In the data rows, the value 128 means zero.
Some points, one per row:
[155 118  53 100 121 168 129 133]
[ 39  87 208  95 136  89 167 161]
[ 79 103 119 116 157 122  52 164]
[108  82  40  55 134 158 139 157]
[120 140 107 128 126 118  39 109]
[145 132 143 133 125 146 120 101]
[134 140  34  70 111 144 131 143]
[ 80  91 143 117 145 110 106 143]
[ 73  87 172 132 166 117 142 189]
[110 100  91 102 154 137  81 130]
[ 92  76  74  67 146 139 105 165]
[125 134 138 114 107 127 202 139]
[129 120 158 162 155 127  74 132]
[100 120 194 154 155 113 143 144]
[ 99  89  53  69 128 158 122 137]
[156 150  82  92  89 142 157 108]
[104 104  50  79 123 141 124 175]
[107 114 108 114 132 145  76 117]
[ 79 100 125  85 120 127 161 114]
[122 102  69  57 118 139 144 154]
[172 179 243 190 117  94 162 102]
[167 137 119 160 116 144 141  88]
[107 108 182 161 156  95 140 171]
[146 142 117 127 116 127 137 120]
Here are 23 more points, each followed by its number:
[130 147 130 123 102 119 177 138] 0
[ 67  95 118  91 146 122 139 152] 1
[121 132 130 126 132 135 101  86] 2
[124 103 183 167 138 115  78 115] 3
[185 144  42 103 102 168 134  99] 4
[159 181 206 204 126 101  91  70] 5
[116 105 167 152 144 128  73 123] 6
[129 155 222 199 139 102  96 101] 7
[123 102 103 144 171 137   1 161] 8
[159 156 124 141 101 111 163 104] 9
[ 57 102 180 106 130 111 183 130] 10
[167 173 116 101  79 135 170  78] 11
[ 82 134 207 169 175  84  75 137] 12
[ 85 113 140 125 152 108 134 165] 13
[135 124 197 190 154 117 118  98] 14
[120 139 149 156 130 111  99 117] 15
[162 156 148 141  96 119 221 123] 16
[112  98 138 111 155 115 150 161] 17
[141 112 132 125 129 133 143 155] 18
[183 152  89 149 110 152 168 110] 19
[158 144  52  97 104 170 119  82] 20
[ 96  99  89 106 156 131  94 163] 21
[140 141 100 100  98 140 170 101] 22
Which of these numbered points is nearest to each point below, ignoring the 3 directions in which the first points spread most? Its number follows each.
[100  88  80  78 124 151  99 137] > 6
[192 151  56 176 130 168  45 107] > 19
[132 126 102 110 126 133 140 148] > 21
[154 149 202 197 120 127 162  85] > 14
[105 116 142 104 103 116 197 140] > 15
[153 126  33 106 134 167  84 154] > 8
[132 154 175 104  90 109 215 106] > 11
[104 141 221 185 150  99  92 119] > 7
[ 42 109 213 120 168  67  86 144] > 11
[188 160 159 178 129 123 155 121] > 8
[ 62  90 139 114 166 107 108 155] > 1
[165 136  95 102 117 138 175 128] > 17
